Kede: [-2.97,  1.29, -0.30, -6.60,  1.94, -1.85, -1.66, -2.42,  2.63,  0.75,
 -0.88, -4.41]
Lona: [-2.36, -4.28,  2.06,  3.38, -1.70, -2.10,  2.37, -1.30,  8.43,  3.14,
 -3.40,  1.81]
nizo: [ 0.33,  0.04, -3.48, -2.36, -4.28,  2.06,  3.38, -1.72, -2.10,  2.37,
 -1.30,  1.50]
back: [-1.30,  2.37, -2.10, -1.72,  3.38,  2.06, -4.28, -2.36]
nizo
back: [ 8.43, -1.30,  2.37, -2.10, -1.70,  3.38,  2.06, -4.28, -2.36]
Lona
back: [-6.60, -0.30]
Kede
back: [ 3.14,  8.43, -1.30,  2.37, -2.10, -1.70,  3.38,  2.06, -4.28, -2.36]
Lona

Vepit: [ 4.55, -3.35,  2.57,  1.94,  3.73,  8.02, -1.88,  7.57,  4.55,  3.84,
 -0.17,  2.39, -1.68]
Kede: [ 3.36, -5.03,  4.92, -0.28,  1.69,  8.54,  0.98,  5.43,  2.30,  6.90,
 -1.30, -0.17, -2.24]
Lona: [-2.63,  5.21, -5.37,  0.93, -1.54, -8.47, -1.47, -4.90, -1.75, -7.08,
  2.00,  1.12,  2.42]
nef: [-7.33,  2.95, -4.20, -1.01,  2.61, -4.87, -0.77, -1.61,  0.02, -8.86,
 -5.33, -2.05,  0.40]
Fuv: [ 1.13,  2.26, -4.42,  4.15,  5.50,  0.29, -5.54,  5.49,  5.35, -6.53,
 -0.03,  4.51,  0.38]
gev: [ 7.41, -2.44,  2.31,  3.04,  1.16,  6.30, -2.02,  5.52,  3.38,  5.58,
  4.09,  4.04, -0.69]
vud: [ 3.41, -5.12,  5.99, -1.48, -0.93,  6.30,  5.58,  4.09,  4.04,  3.38,
  5.52, -2.02, -1.90]
nizo: [ 6.14, -2.46,  4.41, -0.25, -4.78,  2.83,  2.43, -1.57, -2.28,  9.42,
  5.50,  0.49,  0.00]
back: [0.98, 8.54]
Kede
back: [ 4.04,  4.09,  5.58,  3.38,  5.52, -2.02,  6.30]
gev

lis: [ 0.49,  4.42, -1.34, -0.95,  7.13, -3.13,  0.58, -1.19, -4.91,  4.37,
 -1.79,  0.03, -0.89,  0.23,  5.73, -1.49, -5.54, -2.64, -2.53, -3.72,
  2.50, -4.35,  0.42,  0.62,  1.59,  2.76,  0.78,  3.29,  3.52, -2.42,
  1.70,  1.41, -0.16, -0.04]
nizo: [ 8.16, -3.69, -2.09,  5.60, -3.06, -3.31,  0.95, -1.45, -6.62,  4.60,
  0.49,  4.42, -1.34, -0.95,  7.14, -3.60, -2.91, -2.08, -4.16, -2.92,
  1.67, -3.86,  1.57,  2.09,  0.84,  1.58,  2.38,  5.04,  1.15, -1.03,
  1.48, -0.34, -0.04, -0.16]
Lona: [-2.04, -2.15, -2.83, -0.32,  1.56, -0.13,  4.78,  0.06, -0.46,  5.02,
  3.94, -3.18,  1.72, -2.53,  7.87,  1.44, -5.92,  1.92, -2.74, -1.58,
 -0.29, -1.73, -0.59,  4.14, -0.62, -1.09,  2.14,  1.36,  0.80, -2.20,
 -2.47,  1.71,  0.90, -0.53]
back: [1.15, 5.04]
nizo
back: [ 7.14, -0.95, -1.34,  4.42,  0.49]
nizo
back: [-2.74,  1.92]
Lona
[ 8.16, -3.69, -2.09,  5.60, -3.06, -3.31,  0.95, -1.45, -6.62,  4.60,
  0.49,  4.42, -1.34, -0.95,  7.14, -3.60, -2.91, -2.08, -4.16, -2.92,
  1.67, -3.86,  1.57,  2.09,  0.84,  1.58,  2.38,  5.04,  1.15, -1.03,
  1.48, -0.34, -0.04, -0.16]
nizo
back: [-2.08, -2.91, -3.60,  7.14, -0.95, -1.34,  4.42,  0.49,  4.60, -6.62]
nizo
back: [-0.53,  0.90,  1.71, -2.47, -2.20,  0.80,  1.36]
Lona

Kede: [-3.61,  8.07,  0.74, -3.77,  0.01,  2.00,  0.09, -0.06, -0.96, -7.96,
 -3.61,  3.55, -7.79,  0.94, -5.00, -1.73, -3.64,  0.14,  1.07,  1.92,
  0.35,  7.46, -2.43,  0.10, -1.27]
vud: [-2.09,  0.09, -3.77,  8.07, -0.96,  2.00,  0.01, -7.96, -3.61,  0.74,
  3.55, -0.06, -7.79,  0.94, -5.00, -1.73, -3.64,  0.14,  1.07,  1.92,
  0.35,  7.46, -2.43,  0.10, -1.27]
Modo: [-2.09,  0.15, -3.77,  8.07, -0.96,  2.00,  0.01, -7.96, -3.61,  0.74,
  3.55, -0.06, -7.79,  0.94, -5.00,  6.01, -3.64, -1.23,  1.07,  1.92,
  0.35,  7.46, -2.43,  0.10, -1.27]
back: [ 0.14, -3.64, -1.73, -5.00,  0.94, -7.79, -0.06,  3.55,  0.74, -3.61]
vud
back: [-0.06,  0.09]
Kede
[-2.09,  0.09, -3.77,  8.07, -0.96,  2.00,  0.01, -7.96, -3.61,  0.74,
  3.55, -0.06, -7.79,  0.94, -5.00, -1.73, -3.64,  0.14,  1.07,  1.92,
  0.35,  7.46, -2.43,  0.10, -1.27]
vud
back: [-0.06,  3.55,  0.74, -3.61, -7.96,  0.01,  2.00, -0.96,  8.07, -3.77,
  0.09]
vud

nizo: [-2.08,  8.89, -6.55, -2.82,  4.66, -1.57, -6.16]
Lona: [-2.34, -0.85, -1.27, -1.69, -0.14, -0.87,  3.58]
Vepit: [ 3.67,  0.76, -8.88, -0.01, -2.07,  8.89, -6.55]
gev: [ 3.32,  2.66,  0.34,  2.66, -1.41,  4.23, -0.80]
back: [-6.55,  8.89, -2.07]
Vepit
back: [2.66, 0.34, 2.66, 3.32]
gev

nor: [-1.13, -3.90, -7.29,  8.19,  2.89]
vud: [-3.49, -1.54, -7.30,  7.93, -0.62]
Kede: [-3.90, -1.13, -7.29,  8.19,  0.02]
back: [ 8.19, -7.29, -1.13, -3.90]
Kede
back: [ 7.93, -7.30, -1.54]
vud
back: [-1.54, -3.49]
vud
[-1.13, -3.90, -7.29,  8.19,  2.89]
nor
[-3.90, -1.13, -7.29,  8.19,  0.02]
Kede

denug: [-3.98, -0.22,  2.91, -0.15, -0.99,  2.00,  1.15,  0.67,  0.34,  0.49,
 -0.03, -0.26]
Lona: [ 2.01,  2.42, -0.14, -0.84, -0.50, -0.81, -0.58, -1.16, -0.13, -3.07,
  0.80, -1.02]
Kede: [ 1.19, -0.26, -3.12, -0.25,  8.82,  4.23,  0.48,  0.06, -1.03,  0.67,
 -0.13,  0.08]
Modo: [-3.07, -0.81,  2.01, -0.50,  2.42,  0.80, -0.84, -0.14, -1.16, -0.13,
 -0.58,  0.46]
Fuv: [-3.98, -0.22,  2.91, -0.15, -0.99,  2.00,  1.15,  0.67,  0.34,  0.49,
 -0.03,  1.06]
[-3.98, -0.22,  2.91, -0.15, -0.99,  2.00,  1.15,  0.67,  0.34,  0.49,
 -0.03,  1.06]
Fuv
back: [-0.58, -0.13, -1.16, -0.14, -0.84,  0.80,  2.42, -0.50,  2.01, -0.81,
 -3.07]
Modo

